One turning vector, and how many steps it has turned
The counts run from 0 to 278.
[  2   6 -16 -25 -34  11   7 -20  -3 -18 -21   6   9   3 -21 -22 -29 -11
  33  27   9   7   5   5   7  15  28   4 -15  19 -21 -15 -25 -30  19 -11
  12 -18  -3 -51 -17   3   4   1   7 -28  55  -2 -30  11 -28  -5 -12  15
 -37 -13   8   1  40 -20   5  34  -2  -2  -5  16   1  32  -8  -7   2 -35
  34  10 -11] : 259
[-19   3  13 -21 -26  13  22 -13  -6  -8 -19  -2  20  24  -1 -21 -48 -11
   7  29  -2   7  -8  16  -7  16  16  21 -29  -4 -23 -26 -18 -21  39  10
  37  -9   9  -9   3  -5  18   7  -1 -23  38 -15 -31  28 -16 -13 -13   0
 -34  -9   7   4  57 -26  28  19 -22  28 -11   2   8  27   5   3  -7 -37
  21  13   4] : 165
[-10   3   9   7 -18  17  16 -37   1 -18  -5 -17  -5  11  -8 -22 -48  -4
  13  29 -12  13 -10   5  -5  36  47  21 -27 -13 -38   5 -21 -13  34  -4
  25 -15  19 -21  15 -10  27   2  20 -33  41 -23 -15  10   1 -10   5   2
 -37   0   2   9  26  -3  19  11  10   4  -5 -11   3  39 -13  -7 -11 -44
  24  24 -15] : 183
[-14   4  13  -7 -36  12  16 -17   5  -6 -16   9  -1   7 -21 -40 -39   2
  16  43   9  -6   2   0   1   1  49  21 -17  18 -19  -9 -23 -14  22   2
   0 -18   9 -33  -8 -32  26 -14   5 -11  15 -15 -42  13 -12   4   7   0
 -50   4  13  -2  62 -19   5  14   9  -1 -22  10 -11  43 -13  -6   0 -17
  16  16   2] : 143
[ -7  21 -22  -1 -17  20   9  -7  -6  -5 -13   7 -13  20 -48 -35 -31  -5
  17  39   6  -4   7  -5  21  21  33 -13   8  14 -14 -13   6 -21  15 -13
   6 -24  22 -49 -13  -4   7  -2  13  -8  28 -12 -28   8  -2  -2  21   7
 -41  -4   9 -22  53 -31   7  37  -7  -7   1  12   7  25 -13  10 -32 -10
  21  11 -18] : 244
[ -2  15   1   0 -12  28  12 -20  -9   0   1   6 -27  -9 -45 -26 -39  -7
 -13  38  -8   9  -6  11   5  27  28  -2 -31 -16 -27   5 -21 -20  27 -14
   1 -27  16 -32   8 -16  36  -5  12 -17  40 -13 -40  18   7 -10  -1  13
 -34 -12  15   0  29 -30  20  21  -9  -5  -3   2  13  51 -14  -2  -6 -29
  23   7 -15] : 42
[-21  10   2   5  -6  36   4  -5 -17   2  -5  11 -10   3 -49 -22 -34  -5
  -4  43   3 -11  -8   5   9  29  21  -9 -14  -4 -20  -4  -2 -14  26 -16
  14 -23  23 -30  -6 -18  33   5  10 -11  11 -17 -43  23  21 -11   3  16
 -33 -17  16 -18  52 -35  30  25 -12   0   0   3   6  43 -24   7 -19 -17
   8   2 -11] : 40
[ -2  24  -6 -16 -13  20  23  -4   4 -12 -10  -3 -25   9 -24 -38 -42  -9
  -5  34  -2   2   4   1   1  37  38   8   5   9 -19 -29   5 -17  26 -13
   8 -26  27 -28  10   0  -1 -11  16  -5  44 -10 -36  -2  -2  -7  13   9
 -27  -9   4  -4  30 -13  17  40 -13  -8  -7  22  22  33   2   0 -32 -35
  17  33  -9] : 236
[-13  -9  18  -1  -4  18   4 -27 -17 -12 -10   4  -2   4 -19  -9 -53   3
  11  38   8  -2  -7  19   8  28  39  25 -31  -8 -20 -14 -32 -25  15 -31
  10 -24  14 -31   6   2  18   5   9 -28  36  -7 -36  16   4   9   6   7
 -21 -28  12   0  35  -5  19  27  11   0   6  -2  13  42 -18  -6  21 -33
  31  18 -13] : 23
[-18   3 -11   8 -23  18  23  -8   4  -8   5   3 -10  24 -14 -47 -25  10
  22  20  18  -4   5 -23  -5  12  29  -7   6  27 -19 -28   2 -29  32 -16
  27 -11  13 -54 -27 -17   2  11 -16 -13  18 -15 -18   4   7   2  25  -7
 -41 -17  -7   3  68 -19   6  25 -19  14   6   9   0  13 -19  13 -14 -25
  21  19 -24] : 103
[-17   1   4 -18  -6  16  25 -26 -10  -4 -17   3   4  17 -14 -29 -60  -6
  16  30  13   1  -4   2  10  21  19   5 -29  -4 -28 -34 -25 -28  19 -27
  34 -19  14 -22   5   5   7  -6   4 -11  29  -9 -27  11  -2   6   0   6
 -17 -26  -2  -3  30 -17   9  27  -7   4  15   6  20  21 -11   2  12 -50
  18  31 -18] : 12
[-13  -1  -5  -1 -15  19  12 -32 -15  -2 -20   5  -3   5 -31 -26 -49   6
  30  34  15   5   4   7  22  16  30   1 -37  -4 -26 -13 -36 -25  14 -28
  22 -12   7 -50  -6   4  28   0  10 -22  36  -2 -11  16   4   1   8   4
 -25 -23   5  -9  39 -22   6  15   6   3  15  -2  18  30 -16   8  15 -36
  36   6 -22] : 10
[-10  -2  16   0 -13  18  -1 -24 -14  -9   7   5  -6  -4 -23 -17 -34  -3
   0  50   0  -9  -8   7  -2  28  39  20 -21  -1 -21   1 -17 -12  24 -17
   8 -29   8 -32   2 -14  22  -6  19 -28  29 -13 -46  11   1  12  -1   6
 -30 -21  22  -2  44  -9  16  18   9  -7 -11   5  -3  57 -24 -15   9 -28
  13  14 -16] : 35
[ -8  12   1 -14  -2  29  21   3 -16 -10   0  -8  11  21 -35 -25 -49  -2
  30  17   6  -2   8   8   1  29  24  13 -11  23 -12 -10 -19 -29  23 -15
  17 -15  20 -27  -2   0  18  14  -6  -9  22 -26  -7  22  15 -26   8  20
 -39 -20  -6 -15  55 -22  -1  36 -16  -8   1   8   2  38 -34  20 -24 -19
  31  10 -12] : 276
[ -1   9  -1  -6  -2  27  15 -12 -10 -18   4  -7   6   4 -34 -25 -42  -3
  32  21   2   7   6  11  10  31  34  19 -14  15 -12   6 -36 -27  21 -12
  10 -17  16 -38   1  -7  27  14   2 -14  18 -25 -11  15   8 -28   6  23
 -37 -19   4 -10  44 -17  -8  28  -9 -15   3   8  -5  44 -34  14 -11 -23
  36  10 -13] : 277
[  6  20 -24 -11 -28  21  10 -17   0 -12 -13   3 -12   3 -42 -36 -31  -9
  22  34   7   5   9   0  12  21  33  -5  -4   6 -20 -10 -21 -22  12 -10
  -6 -20  14 -51  -9   0   9  -6  17 -18  52  -1 -34  14 -14 -12   6  13
 -33  -4  13  -6  27 -26   5  31   1 -15   0  10  13  34   0   1 -14 -26
  31  11 -17] : 246
[-11  -2  14 -17  -9  21  15 -25 -19  -9 -14  -3  -1  11  -6 -17 -51   6
   4  44   5 -10 -14  10  -2  27  31  29 -26   0 -18 -26 -24 -21  28 -24
  29 -21   8 -16  10   9  10  -2   8 -29  40  -9 -43  15   6  10  -4   9
 -12 -33   6   6  34  -7  24  28  -3   8   1   9  17  42 -13  -6  18 -44
  26  18 -14] : 24
[ -5  13  -1  -7 -26  10   6 -25   2  -3  -8  12 -16  -6 -34 -25 -39 -21
  -4  28 -14  18  -9   9  -5  24  21  -4 -28 -14 -31  -5 -21 -14  24 -11
  14 -25   5 -32  -1 -10  18   4  15 -28  56 -14 -47  17 -15 -10 -19   3
 -37 -18   4  13  31 -27  20  35 -14  -1  -4  -1   0  35  -2 -10  -7 -44
  15   9  -9] : 55
[ -7   7 -13 -10 -19  12  39 -26  10 -13  -9  -4  -6  16 -11 -40 -46  -2
  10  23  12   5  -7 -13   1  12  35   0  -7  10 -24 -38 -17 -29  20 -23
  14 -15  14 -37 -19  11 -14   4 -10   3  39 -13 -30   9  -8  -1  19  -7
 -21 -29 -19  14  39 -16  19  42 -13   3  14  22   8  -1  -2   4  -8 -43
  27  24 -27] : 108
[ -7  10   0  -2 -19  21  20  -2  -2 -10 -15  -3 -14  -3 -38 -38 -45   6
  19  38  15  -3   1   7  10   8  43  15 -17   8 -13  -6 -48 -23  16  -1
  -7 -12  18 -34 -10 -10  40  -4  -2   0  14 -11 -27  18   0 -16  19  11
 -35  -2  11  -4  57 -23  22  16   5  -9  -8  15   4  46  -7   9 -11 -15
  33  -7 -12] : 137
[-21  21   7  -3 -20  14  23 -13  -9   3 -27 -13  -3  17 -12 -40 -47  15
  -4  47  10  -6  -6  -1  14   3  41   5 -10  12 -14 -17  -8 -16  37   6
  18 -18   5 -36  -9 -13  30  -7  -9   0  12  -8 -26  20 -21  10   7 -12
 -27   9   7  -5  62 -31  27  14 -19  21  -3  16  20  31   6   7  -1 -24
  27   7  -5] : 146
[ -3   0 -14  -5 -28  26  -1  -7  -3 -18  10 -10   6  17 -23  -8 -17   1
  19  27   1  -6  -5  -8 -24  33  31   5  -1   1 -18  -4 -20 -25  40  11
  10  -7  10 -49 -19  -4   9  23   4 -43  48  -6 -27  19  -5 -15   6  14
 -34 -15  -1  16  48 -18  27  28 -12   4 -17  -5   0  43 -19  -6 -10 -28
  20   6 -15] : 80
[-18   9  12 -14 -34  10  22 -12   6  -5 -15   6  -1   7 -16 -41 -49  -8
  15  41  12  -5  -8  -3  -2   8  43  20 -12  20 -22 -12 -17 -12  16  -4
   1 -19  12 -21  -1 -27  18 -11   1   3   9 -26 -43   7 -11   4   0   4
 -51   1   9  -5  62 -17  -4  22   2 -10 -16  18 -16  35 -17   0 -14 -15
  13  24   0] : 142
[ -6  21  -9 -15  -6  23  31   7 -20 -11  -6 -19  15  31 -17 -29 -37   3
  13  28  10 -13   5   3   1  32  24  13  -4  23  -6 -26 -13 -37  36  -1
  29 -15  10 -23  -5   0  18  19 -13 -13  24 -10 -15  19  -4 -15   4  16
 -20 -15   0  -3  51 -14  15  29 -33   8  -4  10  17  38 -20  16   0 -32
  36   6  -7] : 274
[-18   8  -1  -3 -19  16  15 -16   1  -7 -30  12  -2   8 -44 -28 -54 -10
  18  47   6   3  -2   9  21  -4  37  -3 -25  -2 -24   0 -30 -16  15  -5
   2 -18  14 -31 -11 -13  24   4   8   8  20 -20 -33  24 -12  -9   8  -1
 -51  -5   4 -16  55 -38   9  22   1  -6   0  13   0  26 -16  10 -15 -17
  23   1  -8] : 149
[ -6  20  -9  -5 -26  19  28 -21   6 -11  12 -28   1  19  -8 -34 -25   7
   6  30  -8  -8  -5 -27 -21  32  49   5  13  16 -24 -18   6 -19  43   5
  22 -26  12 -31  -2 -19  -8   8  -5 -22  34 -15 -25   2  -6   2  15  -8
 -27  -1 -13  11  42  -8  13  26 -12   3 -10   2   1  28 -25 -12 -21 -40
  11  31 -21] : 89
[-18  12  11  -3 -28   9  21 -22 -14   0 -26 -11  -2   7 -15 -40 -40  14
   3  44   8  -4  -4   6   6   6  43   6 -15  17 -15 -10 -18 -19  38   7
   9 -16  -1 -41 -13 -23  30 -13  -5 -12  14  -8 -31  18 -23   8   3  -9
 -32  10  12   4  58 -20  21   6 -13  17 -11   7  19  39   0   0   8 -22
  34   0   2] : 145
[-11  -8   7  -4 -26  18  14 -34   3  -5  -3 -10 -20   4  -9 -41 -28  -7
  10  32   2   6  -4  -9 -26  27  30   7 -26 -16 -40 -13  -5 -11  38  -4
  35 -18  10 -29   4 -21  28 -10  13 -36  41 -13 -23  10   2   1   6  -3
 -28  -4   4  13  37  -9  17   9  -5  16   3 -12   5  37  -6  -9  -1 -50
  12  31 -21] : 196
[  0   1  -6  -4 -38   8  32 -27  13  -7   6  -6 -18   4 -11 -48 -21   8
  18  13   3  11   8 -18 -28  17  38  10 -10  12 -30 -24 -15 -18  33  -5
  11 -15  -1 -49 -22 -16   9  -6  -5 -30  41  -5 -21   3 -15  -4  13   2
 -32 -11 -14  32  42 -14   1  23 -12   2  -1   4   1  24  -8  -8  -1 -39
  24  21 -18] : 100
[ -5  17 -10 -25 -29  11  28  -8  -5  -8 -18  -7  12  22 -15 -29 -34  -9
  21  21   3   2   6   5  -7  21  13  11  -3  23 -15 -43  -7 -34  31  -7
  32 -18   2 -33  -5  -3   1   0  -6 -28  45   2 -25  15 -27 -12  -7  14
 -27 -14   1   1  51 -22  10  37 -29  13  -2  17  14  26  -3   5   1 -41
  28  18  -1] : 261
[-21 -15  16 -11 -27  22  18 -14 -13   2 -10  17  -3   3 -15 -31 -38   5
  29  17  21   1  -1  12 -10  27  20  19 -31   5 -19 -20 -31 -27  28 -16
  32  -7   4 -37  -3 -15  31  -8   0 -41  25  -8 -23  10  10  -4   7  17
 -27 -27  14   3  53 -14   4  19   0  14   1  -2   6  45 -16   1  17 -23
  18  13  -4] : 16
[-16   4  17   8 -15  13   9 -25  -9  -7 -14  -7   0  12 -13 -10 -54   4
  14  25 -13  25  -8  25  18  27  39  24 -33 -10 -24   4 -21 -17  37  -9
  18  -9  10 -33   8  -8  32  10   3 -27  35 -18  -2  26   0 -17   6   2
 -43  -1   2  -1  51 -16  12  14   2  19  -9  -9   8  33  -7  15 -10 -25
  35   7  -7] : 170
[-19   8   4   1 -15  12  31  -8   0  -1  -4   0 -14  17  -4 -44 -40  14
  12  13  17   5  -2   1  10  21  39  16   0  20 -11 -33  -4 -35  33 -20
  18  -6  18 -45 -10  -9  -1   3 -21  -1  20  -5 -14   5   8  -4  26  -2
 -31 -24  -7   3  69 -19  12  34 -18  18   5  18  10  12 -12  23 -19 -23
  29  18 -15] : 115
[-13   7 -15  -6 -12  29   5   6  -5  -7 -10   7  -7  16 -29 -25 -18  -2
   4  35  22 -23   0  -3  -5  32  36   4  14  14  -7 -26   6 -20  28 -13
  12 -11  32 -37 -13  -3   7   3  12 -25  35  -6 -36   4  16  -5  28   2
 -33 -18  21 -17  64 -16  29  30 -13   1 -11  11  15  40  -7   6 -34  -7
  12  15 -13] : 231
[  3  13 -11 -11 -31  15   2 -10   0  -4 -11   0 -17   6 -26 -39 -14   6
   6  34   4  -5   4  -5  -4  28  43  14   0  20 -15 -19  -1 -22  28  -1
   9 -23   4 -54  -8 -18  16 -19  18 -42  45  -2 -33   0 -14   8   9  10
 -36   3  21   3  46 -17  14  19  -2   4 -17  14  19  51  -4  -3  -2 -21
  22  16  -4] : 240
[  0  20 -16  -8 -26  17  12  -6 -11  -5 -13 -10 -17  10 -21 -42 -19  12
   1  36   2  -6   6  -8  -2  31  38   3   4  26 -16 -27   5 -18  37   3
  14 -20  10 -51 -10 -11  12 -15   5 -32  43   3 -26  -1 -18   9  12   3
 -23  10  17   0  44 -17  21  19 -19  13 -13  10  30  46   5  -2  -8 -22
  22  16  -6] : 241
[ -3   7 -20   0 -17  11  33 -29   8 -14  -3  -9 -15   8  -7 -40 -41   4
  14  25   6   6  -1  -8   4  12  43   5 -11  12 -24 -27 -31 -30  21 -17
  13 -14  10 -46 -26   9  -3   1  -6  -4  46  -5 -16   9 -12  -4  17  -3
 -23 -20 -16  17  37 -17  14  30 -16   4  12  12  11  13  -2   2  -2 -42
  36  14 -31] : 107
[-13   7   6   0 -29  20  -2 -25  -4   1  -4   8 -14  -4 -33 -28 -20   1
   1  46  -3  -5  -6  -2 -11  22  27   0 -16  -2 -26  -2  -1 -15  31  -4
  19 -21  -5 -46 -13 -33  27   0   8 -37  33  -6 -50  17  -7  10  -9  -1
 -42  -5  16   0  48 -24  17  18  -7  14 -12  -4   2  45 -18  -9   3 -25
  12   0 -10] : 48
[-24   3   7  -7 -14  25  17  -9 -11 -10 -12 -19  14  26 -15 -13 -45   0
   6  29  -2  -5  -9   9  -8  32  24  19 -16 -11 -25 -18 -14 -17  54   5
  40  -6  27 -11   5  -4  29  11   1 -21  31 -17  -7  24   9 -16   9   1
 -25  -8  -1  -9  48 -21  41   7 -23  22  -4  -7  17  33  -8  10 -13 -37
  17  11 -11] : 178
[-18   3   9 -17 -39   8  14 -24  -7  -8 -22  -1  20  13  -5 -11 -45  -9
  15  32   5   3 -12  17  -8   8  29  18 -31  -6 -23 -15 -32 -21  31   4
  28  -7   4 -16   2  -4  24   7   4 -31  42 -10 -24  30 -18  -8 -12   4
 -38  -6   6   6  49 -20  24  18  -4  17 -11  -1   7  35   0  -4   3 -41
  21  15   5] : 164
[-12  19  12 -12 -29  10  18 -21  -1   0  -2  10 -11  13 -18 -25 -34 -14
 -13  27 -16   9  -5   8 -14  32  14  -4 -12   1 -29 -22   9 -22  36  -4
  33 -23   7 -21   4 -23   1  -3  10 -23  40 -16 -46  19 -13  -3 -16   0
 -33 -14   0   8  45 -26  18  38 -27  17  -5   0   2  26  -2  -3  -6 -42
   1  21  -9] : 57
